A =
72  78  54  28  27  67  43  50  44  65  69
41  47  46  72  42  53  85  67  52  15  44
33  58  74  63  64  40  76  42  41  45  40
34  61  71  56  68  35  61  29  37  56  48
26  49  43  69  70  19  41  23  28  51  63
66  52  57  71  39  79  71  79  69  33  53
A[0,0] = 72
A[4,4] = 70
A[5,10] = 53
A[5] = [66, 52, 57, 71, 39, 79, 71, 79, 69, 33, 53]
A[0,5] = 67
A[1,10] = 44
A[5,3] = 71
A[1] = [41, 47, 46, 72, 42, 53, 85, 67, 52, 15, 44]
A[1,3] = 72
A[5,0] = 66
A[5,1] = 52
A[0] = [72, 78, 54, 28, 27, 67, 43, 50, 44, 65, 69]
A[3,7] = 29
A[2,3] = 63
A[:, 5] = [67, 53, 40, 35, 19, 79]
A[1,4] = 42
A[3,9] = 56
A[:, 7] = [50, 67, 42, 29, 23, 79]
A[3,2] = 71

B = 6579  6790  9327  3965  2343  1013  4161  9046  4796  6845  8367  6444  6307
B[0] => 6579
B[6] => 4161
B[1] => 6790
B[10] => 8367
B[9] => 6845
B[4] => 2343

a =
[[444 712 776 526 471 535 604 683]
 [618 447 513 572 719 541 442 797]
 [423 639 415 770 515 682 531 809]
 [611 504 388 390 831 491 341 745]
 [794 286 354 733 529 557 149 947]
 [590 493 671 471 450 575 606 334]]
a[-6,0]	444
a[1,3]	572
a[-4]	[423, 639, 415, 770, 515, 682, 531, 809]
a[-3,-2]	341
a[-6]	[444, 712, 776, 526, 471, 535, 604, 683]
a[-5]	[618, 447, 513, 572, 719, 541, 442, 797]
a[-4,-4]	515
a[-1,1]	493
a[-2]	[794, 286, 354, 733, 529, 557, 149, 947]
a[-6,1]	712
a[-2,1]	286
a[3,-6]	388
a[3]	[611, 504, 388, 390, 831, 491, 341, 745]
a[5,-2]	606
a[-3,-4]	831
a[:, -2]	[604, 442, 531, 341, 149, 606]

arr = [-36  64  72 -26  14  14 -40 -41  -3 -32  54]
arr[-11] = -36
arr[6] = -40
arr[-2] = -32
arr[1] = 64

m = [  6  21  -5  30  22 -37   0   1   7 -37 -31  75  75]
m[0] => 6
m[1] => 21
m[6] => 0
m[5] => -37
m[3] => 30
m[8] => 7

data =
[[-0.57 -1.47 -0.73 -1.02 -0.60 -1.39 -1.30 -1.65 -0.32 -0.63]
 [-0.33 -1.97 -1.34 -1.82  1.07 -1.28  0.32 -1.39 -1.84  0.10]
 [ 0.03 -0.29 -1.94 -0.75 -1.37 -1.31  0.66 -1.15 -0.35 -0.77]
 [-1.00 -1.25 -1.41 -1.06 -1.39 -0.18 -0.68  0.11 -0.12  0.50]
 [-0.98  0.13 -1.71 -0.62 -2.41 -1.33 -0.46  1.93  1.14 -0.47]
 [ 0.33 -1.44  0.18 -0.45 -0.41 -0.30  0.30 -0.64 -0.50  1.85]
 [-1.47 -0.72  0.26 -0.65 -1.19 -0.44 -0.81  1.02 -0.46 -0.01]
 [-0.98 -0.58 -1.16 -0.04 -2.34 -0.16 -1.01 -0.46 -0.95  0.20]
 [-0.99 -3.08 -0.83 -0.66 -2.14 -0.10 -1.06 -3.02 -1.27 -1.52]
 [-1.09 -3.00 -1.55 -1.08 -0.61 -1.46 -0.47 -2.17 -1.69 -0.31]
 [-0.81 -0.29 -2.85 -0.72  1.27 -0.60 -1.47  2.50 -0.71 -1.91]
 [-1.24  0.06  0.35 -0.15 -1.44 -0.74 -0.57  0.29 -0.34 -1.54]
 [-0.63  0.69  0.31 -1.13 -0.12 -0.44 -0.28  0.79 -2.71 -1.69]
 [-0.66 -1.08 -0.94 -0.74 -0.35 -0.97 -0.51 -0.48 -0.77  1.58]]
data[0,0]: -0.57
data[5,3]: -0.45
data[2]: [0.03, -0.29, -1.94, -0.75, -1.37, -1.31, 0.66, -1.15, -0.35, -0.77]
data[:, 6]: [-1.30, 0.32, 0.66, -0.68, -0.46, 0.30, -0.81, -1.01, -1.06, -0.47, -1.47, -0.57, -0.28, -0.51]
data[1,1]: -1.97
data[7,0]: -0.98
data[6]: [-1.47, -0.72, 0.26, -0.65, -1.19, -0.44, -0.81, 1.02, -0.46, -0.01]
data[:, 8]: [-0.32, -1.84, -0.35, -0.12, 1.14, -0.50, -0.46, -0.95, -1.27, -1.69, -0.71, -0.34, -2.71, -0.77]
data[3,4]: -1.39
data[6,2]: 0.26
data[:, 0]: [-0.57, -0.33, 0.03, -1.00, -0.98, 0.33, -1.47, -0.98, -0.99, -1.09, -0.81, -1.24, -0.63, -0.66]
data[9,0]: -1.09
data[:, 9]: [-0.63, 0.10, -0.77, 0.50, -0.47, 1.85, -0.01, 0.20, -1.52, -0.31, -1.91, -1.54, -1.69, 1.58]
data[9,5]: -1.46
data[:, 1]: [-1.47, -1.97, -0.29, -1.25, 0.13, -1.44, -0.72, -0.58, -3.08, -3.00, -0.29, 0.06, 0.69, -1.08]
data[2,8]: -0.35
data[2,3]: -0.75
data[13,7]: -0.48
data[8,4]: -2.14
data[:, 4]: [-0.60, 1.07, -1.37, -1.39, -2.41, -0.41, -1.19, -2.34, -2.14, -0.61, 1.27, -1.44, -0.12, -0.35]
data[13,1]: -1.08
data[8]: [-0.99, -3.08, -0.83, -0.66, -2.14, -0.10, -1.06, -3.02, -1.27, -1.52]
data[3]: [-1.00, -1.25, -1.41, -1.06, -1.39, -0.18, -0.68, 0.11, -0.12, 0.50]
data[5,1]: -1.44
data[12,3]: -1.13
data[12,9]: -1.69
data[4,3]: -0.62
data[11,2]: 0.35
data[5,5]: -0.30
data[4,4]: -2.41
data[:, 2]: [-0.73, -1.34, -1.94, -1.41, -1.71, 0.18, 0.26, -1.16, -0.83, -1.55, -2.85, 0.35, 0.31, -0.94]
data[4,0]: -0.98
data[6,9]: -0.01
data[10,3]: -0.72

x =
[[2 4 2 2 4 5 4]
 [3 4 6 3 4 7 5]
 [6 3 3 6 3 5 3]
 [2 1 4 2 2 5 1]]
x[0, 0] = 2
x[-1, -5] = 4
x[:, -5] = [2, 6, 3, 4]
x[-3, -6] = 4
x[3, 4] = 2
x[-1, -4] = 2
x[-3, -3] = 4
x[-1, 6] = 1
x[-4, -6] = 4
x[1, -5] = 6
x[:, 0] = [2, 3, 6, 2]
x[:, 1] = [4, 4, 3, 1]

X =
[[ 13  51  45 -53 -26]
 [ 40   5  14   1 -27]
 [ 23 -18 -27  11  -9]
 [ 27 -15 -21  -8  15]
 [ 17  39  25 -51  -9]
 [ 13  48  49 -34 -40]
 [-14   8  -2 -28  33]
 [-21 -10 -22  12  21]
 [ -5   2  -4 -15  21]
 [  2 -13  -8   9  -3]
 [ 60 -38 -36 -19  14]
 [ 70 -79 -93   0  38]
 [ 12  60  54 -39 -48]]
X[0][0]	13
X[:, 0]	[13, 40, 23, 27, 17, 13, -14, -21, -5, 2, 60, 70, 12]
X[:, 3]	[-53, 1, 11, -8, -51, -34, -28, 12, -15, 9, -19, 0, -39]
X[6][3]	-28
X[9][3]	9
X[11][3]	0
X[7][0]	-21
X[0]	[13, 51, 45, -53, -26]
X[11]	[70, -79, -93, 0, 38]
X[10]	[60, -38, -36, -19, 14]
X[9][1]	-13
X[0][4]	-26
X[5]	[13, 48, 49, -34, -40]
X[1]	[40, 5, 14, 1, -27]
X[2][2]	-27
X[5][0]	13
X[6][4]	33
X[4][2]	25
X[3][3]	-8
X[12][0]	12
X[:, 1]	[51, 5, -18, -15, 39, 48, 8, -10, 2, -13, -38, -79, 60]
X[4]	[17, 39, 25, -51, -9]
X[8][2]	-4
X[5][4]	-40
X[3]	[27, -15, -21, -8, 15]
